0: [ 56 132 218  64 174 123  47 163]
1: [140 139  58 119 151 101 159 143]
2: [122 107 219 143 123 148  96 139]
3: [202 131 213 166  62 110 123 102]
4: [ 61 125 202  88 107 168  65  86]
5: [114 136 125 108 110 118 134 103]
6: [109 139 104 140 153 168 167 138]
7: [166 109 151 164 113 163 141  94]
8: [ 97 149  63  82 160 123 160 165]
9: [184 115 169 180 110 134 165 101]
10: [130  81  65 205 135 162 169 137]
11: [167 169 163 189 126 115 154 144]
12: [119 132 174   0  96 108  64 102]
13: [139 132 138 101 123 107  78 151]
14: [127 121 146 106 114 107  73 137]
15: [145 138  62 169 152 111 148 154]
16: [114 133 145 100 121  98  78 132]
17: [123  99  65 117 130 143 126 159]
18: [141 144  67 164 149 115 148 153]
19: [ 92 101 134 150 143 135 152  54]
20: [131 128 140 100 112 103  79 141]
21: [130 116  96 183 158 132 132 146]
22: [158 140  81 135 110 139 184 125]
23: [120 131 133  98 118 108  76 137]
24: [ 99 116 122 143 141  96 154  67]
25: [134 112  66 148 137 118 151 126]
26: [105 141 108 130 158 142 148 128]
27: [ 80 115  58  36 131 128 139 154]
28: [106 140  94 132 147 169 167 146]
29: [105 142  93 141 163 172 170 142]
30: [144  84 108 144  93 159 161 129]
31: [ 93  59  76 158 164 126 163 150]
32: [ 56 140 208  63 180 123  38 174]
33: [164 140  84 146 110 132 187 124]
34: [104 133  84 145 158 164 173 147]

[148  96  63 247 118 139 183 135] 10 21
[139  95 143 147 180 160 128 183] 21 6
[148 143  57 110 141  97 158 132] 1 25
[139 141 215 124 104 133  79 132] 2 14
[165 163 156 200 134 125 154 150] 11 9
[139  85 111 147  86 149 148 126] 30 7
[113  97 144 147 119 136 166 169] 30 6
[ 89  97 127 160 147 138 161  60] 19 24
[180 167 162 176 113 123 146 144] 11 9
[147 138 208 124 109 130  82 146] 2 14
[122 146 184   0  98 109  76 116] 12 16
[130 139 182   0  95 100  67 102] 12 16
[177 170 167 179 126 122 154 149] 11 9
[149 115  84 153 119 115 150 134] 25 18
[110 126 169 126  91 131 121 111] 5 14
[136 116 108  81  71 116 132  89] 5 20
[145 109  87 162 122 122 151 135] 25 21
[146 148  63 102 134 102 158 131] 1 25
[198  88 138 169  86  72 167  31] 9 7
[131 136 105 102  96  98 126  92] 5 23
[172 168 159 181 111 114 156 140] 11 9
[125 139 174   0  94 103  58 110] 12 16
